T: rows in a few groups, each row roughly a mix of its group's directions:
T (109 x 10):
[[-0.44  1.13 -2.75 -2.89 -3.05  1.75 -1.82  0.16  5.39  1.17]
 [-1.56  1.54  3.42 -0.01  0.12  0.43  2.82  1.90  5.54  2.14]
 [-3.48 -1.09  4.28  0.79  3.47 -3.05  0.44  1.53  2.66  0.55]
 [-0.32  0.63  2.85  3.37  4.34 -1.47  3.61 -3.07  0.19 -0.06]
 [-4.09 -1.75  2.09  1.32  2.02 -0.92 -1.29  4.33  3.40  0.82]
 [-0.14  2.05  1.37 -2.92 -5.98  1.30  1.26 -2.46 -0.77 -1.79]
 [ 0.19  4.56  1.58 -1.97 -1.41  2.02  2.36 -4.75 -0.93  1.14]
 [-0.18 -0.26 -4.15 -4.58 -2.15  2.88 -3.02 -1.72 -0.27  0.35]
 [ 5.42 -1.36 -2.77 -1.86  1.25 -0.36  1.25 -3.17 -2.07 -1.88]
 [ 0.75  4.92  1.02 -1.77 -2.58 -0.21  2.30 -4.34  1.94 -0.01]
 [-5.36  0.25  2.72  1.66 -2.11 -0.71 -2.42  3.07  1.23  1.68]
 [ 1.89 -1.34 -5.07 -1.99 -3.71  2.06 -3.08  0.13 -0.98  0.11]
 [ 3.47 -0.56 -3.65 -0.52  3.12  1.08  1.29 -3.91 -3.08 -0.47]
 [ 4.26  0.45 -4.75  0.66  1.71  0.54 -2.84  0.30  0.59  3.24]
 [ 1.67 -1.19 -4.44 -1.50  1.09 -0.86 -1.65 -1.47 -5.52 -0.28]
 [-3.71  1.40  5.66 -0.97  2.70 -1.98  1.35  0.24 -0.49 -1.20]
 [ 3.98 -1.94 -2.51 -0.49  2.20 -1.08  0.71 -1.75 -4.98 -1.72]
 [-3.17 -0.21  1.82 -1.89 -3.50  0.35 -2.67  4.24  2.71  1.30]
 [-2.36  0.38 -0.66 -4.96  0.13  5.26  0.68  2.01  0.16  0.72]
 [ 2.21 -4.05 -1.90  0.21  0.86 -2.75 -2.45  0.87 -4.01 -2.74]
 [ 1.89 -0.30  0.18 -3.60 -2.00  1.37  4.35 -4.27  0.03 -1.95]
 [-0.83  3.96  0.04 -0.67 -0.54  3.75  3.18 -0.93  4.32  1.64]
 [ 0.29  0.29  2.92  4.02  4.93 -1.29  1.56  1.52  2.64  0.98]
 [-1.59 -1.87  4.40  3.07 -0.63 -5.20  0.75 -0.13  0.29 -0.78]
 [-4.61  1.20  3.45 -1.51 -2.70  1.64  0.55  1.92  3.55 -0.08]
 [-0.96 -3.95 -2.72  2.45  1.21 -1.81 -4.02  3.30 -1.33 -0.10]
 [-1.56 -2.48 -1.97  0.90  3.81  1.27 -2.14  3.15  3.99  1.92]
 [ 1.64  4.29  2.41  1.94 -1.81 -0.96  1.57  0.14  4.34  2.70]
 [-0.13 -0.64  1.12  2.80  0.00  1.17 -3.16  2.95  4.00  4.24]
 [-2.21 -3.93 -1.08  1.68  2.91  1.45 -3.20  4.03 -1.45 -0.05]
 [-0.94 -0.62 -4.45 -0.16  1.44  4.72 -1.62  2.90  2.66  0.18]
 [-0.31  0.16  3.50  1.07  2.74  4.24  3.11  2.41  2.74  1.25]
 [ 2.00  5.23  1.86 -0.64 -1.21  1.36  2.25 -4.10 -0.70  1.62]
 [-2.24 -0.81  2.95  1.98  2.76  1.05  5.52  0.27  1.34 -2.05]
 [-0.77 -1.69 -1.48  0.00 -0.18  0.82  2.74 -6.61  2.34  0.69]
 [-1.60  4.92  2.70 -0.95 -1.31  0.62  3.26 -3.28  1.27  1.87]
 [-0.92 -0.63 -0.50  1.84  6.04  0.71  0.42  1.96  3.47  2.36]
 [ 4.43  1.38 -5.74 -0.85 -0.25  1.19 -1.90  1.05 -1.21  0.83]
 [-1.77  0.94  4.14  1.83  2.08 -0.64  5.12 -1.84 -0.79 -2.02]
 [ 3.23  6.18 -0.54  0.59 -1.10  1.33  0.40 -1.55  0.84  2.82]
 [-1.20  0.84 -4.51 -1.43  0.65  5.63  0.03  1.15  1.46  1.83]
 [-3.71  1.67  0.19 -2.82  0.77  4.46  3.36 -2.56  0.10 -0.83]
 [ 2.95 -1.57 -2.30 -0.47 -2.02 -2.61 -5.03  2.78  0.08  1.70]
 [-4.87  0.46  3.13 -0.01 -1.42  0.55 -0.86  5.02  0.72  0.99]
 [-1.73 -0.69  1.77  0.99 -3.20 -2.47 -3.80  4.48  1.71  1.46]
 [-0.30  1.56  5.05  0.59 -0.43 -1.82  3.44 -4.15  0.00 -1.61]
 [ 0.20 -0.95 -0.77 -1.56 -2.22 -4.31 -5.01 -1.58 -0.43 -2.87]
 [-2.20  0.34  1.21 -2.54  0.43  3.32  4.99 -3.51 -0.46 -1.41]
 [ 1.00 -3.19 -5.18 -1.52 -0.38  1.01 -3.51  1.56  1.89  1.91]
 [ 2.08  4.46 -1.54 -2.60 -3.02  1.39  0.77 -3.14  2.72  1.14]
 [-1.20  0.96  5.01  2.86 -0.72 -0.71  2.09  1.11  4.58 -0.50]
 [ 0.15 -2.43  0.66 -3.23  0.43 -0.09  1.05  2.69 -5.48 -2.85]
 [ 3.74 -0.93 -3.75 -1.45 -0.03 -0.84 -2.03 -0.93 -5.11 -0.83]
 [-1.54  4.43  2.44 -0.25 -0.06  2.08  4.53 -2.54  1.29  1.58]
 [-3.23  1.04  2.47  3.23  2.28  1.56  0.93  4.63  2.28  0.50]
 [-3.29 -0.33  4.93  2.32  1.62 -3.17 -0.36  2.89 -0.40 -1.26]
 [-0.90  0.31  3.90  3.63 -0.32 -1.56 -0.78  4.23  3.28  1.55]
 [ 2.51 -0.59 -5.91 -0.42  0.48  4.17 -1.00 -1.64 -0.16  0.66]
 [-3.74  1.61  0.25 -0.32 -0.66  1.49  0.16  0.89  6.58 -0.02]
 [-1.53 -0.10  2.72  3.13  1.12 -4.35  0.42  3.51 -3.35  0.20]
 [-4.56 -1.88  2.96  0.22  1.82 -1.01  1.74 -0.29 -4.72  0.79]
 [ 5.27 -1.96  0.13 -0.97  2.29 -0.07  3.20 -1.39 -2.31 -2.86]
 [-0.52 -1.14 -5.28 -1.98 -1.56  4.73 -2.20  0.16  0.62  0.36]
 [ 4.36 -2.06 -2.35 -2.68 -1.51 -2.99 -1.46 -0.38 -2.94 -2.34]
 [-1.84  3.85 -4.43 -1.55  0.50  1.13 -4.43 -0.95 -0.69 -0.80]
 [ 2.77 -3.76 -1.75 -1.74  0.51 -0.69 -0.28 -2.46 -4.95 -2.06]
 [-2.19  0.98  0.57  0.72 -2.83 -0.77 -3.84  3.28  3.79  2.91]
 [-3.78 -2.17  3.56  3.43  1.94 -3.26  1.10  1.08  1.81  0.27]
 [-3.23  0.96  4.39 -0.46 -1.98  0.07  3.46 -1.59  2.52 -2.82]
 [-4.34  2.90  0.88 -1.24 -0.88  2.99 -0.17  2.56  3.67  2.04]
 [-1.53  1.34  2.73  1.73  0.44  2.98  3.36  1.25  4.87  1.80]
 [-0.20  4.99  0.70 -1.69 -1.99 -2.41  0.14 -3.71 -2.84  1.92]
 [ 2.94 -2.91 -2.94  1.10  1.26 -2.88 -2.29  2.43 -3.55 -1.70]
 [-2.55 -2.19  0.86 -4.79 -1.01  2.04  0.18  2.27 -3.83 -1.86]
 [ 3.32  1.04 -5.17 -1.16  2.91  2.43 -0.76 -0.67 -2.59  1.12]
 [-0.57  3.69  2.01  0.79  0.61  2.98  4.51 -1.34  3.68 -0.03]
 [-2.52 -0.34  2.18 -0.91  2.42  0.65  1.13  0.82  6.26  2.03]
 [-2.17  0.38 -3.03 -0.78  4.97  3.77  1.47 -1.06  1.47  2.13]
 [-1.87  0.26  3.45  1.06  0.52  1.35  4.24 -4.36  1.94 -2.01]
 [-2.41 -0.62 -1.62 -3.28 -3.89 -1.81 -4.06  2.47 -1.72  0.10]
 [-3.21  2.10  3.03 -0.14 -1.59 -0.17  3.48 -3.20 -3.33 -1.90]
 [-2.55  2.78  3.53 -1.53 -1.51  1.15  3.85 -3.35  1.93  1.04]
 [-3.75  1.35  5.32 -0.27  0.06 -0.88  3.38 -1.23  2.34 -0.29]
 [-0.45  3.40  1.04 -1.93 -2.74  2.38  1.39 -2.31  4.93  1.44]
 [-1.77  0.49 -1.09 -0.04  0.78  3.21 -3.12  3.82  1.64  4.59]
 [ 0.27  0.20 -2.89 -3.06 -4.93  0.63 -1.61 -0.42 -4.15 -1.01]
 [-1.59  3.03 -3.20 -0.56  2.15  4.52  0.32 -1.86  1.82  3.04]
 [ 0.18 -1.40  3.29  2.63  0.11 -5.65 -0.91  1.17 -3.01  0.82]
 [-1.60 -0.78 -1.90  0.74 -0.07  1.64 -0.50  3.86  6.15  0.73]
 [ 0.51 -1.79 -4.94 -0.15 -0.87  2.49  0.45 -5.31 -0.46  0.00]
 [-1.59  4.02  3.64  2.19  0.07 -3.92  0.60 -1.82  2.00 -1.92]
 [ 5.21 -0.75 -4.23 -1.01 -0.58 -1.51 -2.41  0.79 -2.58  1.09]
 [-1.13 -1.51 -3.29 -0.27  1.79  3.08  0.64 -0.40  5.21  2.93]
 [ 0.61 -2.55 -2.36  3.06  4.74  0.87 -1.77 -2.99 -1.59 -1.97]
 [ 0.17  4.24 -1.82 -0.83  2.16  3.34  3.64 -2.61  2.35  0.41]
 [ 0.31  0.77 -2.86 -4.44 -0.14  4.36  1.09 -3.53  1.53  0.07]
 [-2.38  2.47  2.58 -1.56 -0.98  3.12  3.01 -0.20  4.71  0.80]
 [-4.37 -0.05 -0.63 -1.15 -0.38  2.69 -0.95  1.44  5.68  0.33]
 [ 3.79  4.28 -2.92 -0.27  0.53  3.13  2.97 -1.49  0.99 -0.41]
 [ 1.43  1.55 -2.70 -2.85 -4.81  2.32 -1.57  1.07 -3.26 -0.94]
 [-0.56 -0.05  6.47  2.43  0.62 -1.92 -0.36 -1.95 -2.72 -0.29]
 [-4.97  0.15  0.41 -4.04 -1.76  2.22  1.31 -2.53 -1.53 -1.96]
 [-2.02 -0.25  4.48  4.00  0.94 -1.28  0.34  2.83  3.44  0.96]
 [-1.00  2.46 -3.15  1.05  3.73  2.71  2.15 -3.92 -1.79  1.01]
 [-0.27  2.14 -1.73 -2.41 -2.96  4.91  2.07 -0.60  3.19  1.54]
 [-1.24  0.18  4.41  3.71  0.84 -2.74  2.88  1.91  2.93  0.07]
 [-0.02 -0.67 -2.84 -5.68 -3.74  1.62 -1.48 -1.80  0.71  0.49]
 [-0.25 -1.47 -2.28 -2.28 -4.38 -0.83 -2.54 -1.57 -4.31 -1.86]
 [-1.13 -1.98 -0.09  1.49  1.85  0.09 -2.30  5.06  4.43  1.47]]
which group is each row in? (one row of each group first):
[-3.54 -1.49 -0.39 -3.66 -2.30  0.74 -2.97  3.66 -2.66  0.37] | <69>
[ 2.37  0.56 -0.07 -2.19 -5.95 -3.23  0.84 -0.48 -2.29  0.87] | <76>
[-1.85  2.71  4.16  4.04  1.41 -1.95  2.14  1.68  1.15  2.15] | <87>

[ 0.65 -1.40 -1.99  0.58  0.41 -1.67 -5.96  1.92 -3.70  1.00] | <87>
[ 2.29  3.55  1.05 -0.66 -0.42 -0.93  1.87 -4.45 -4.45 -0.05] | <87>
[-2.94  2.84 -0.21  0.30 -0.40  2.06 -1.65  3.51  3.73  3.65] | <69>
[ 4.14 -1.38 -1.50  0.50 -3.67 -2.10 -3.61  2.25 -2.24 -0.99] | <76>
[ 1.36  0.04  2.48  2.03  5.93 -3.74  0.97  0.25 -0.45  0.99] | <76>
[ 2.74 -1.29 -4.80  1.76  2.22  0.89 -0.97 -2.91 -3.58 -0.50] | <76>
[ 5.18 -2.07 -1.62  0.14  1.49 -2.19  0.93 -2.33 -3.37 -2.26] | <69>
[-4.31 -0.26  1.65 -3.65 -0.75  0.33 -1.65  4.00  2.93  0.91] | <76>
[-0.98 -1.85 -1.82  1.94  2.53  0.54 -1.66  4.76  3.58  2.66] | <76>
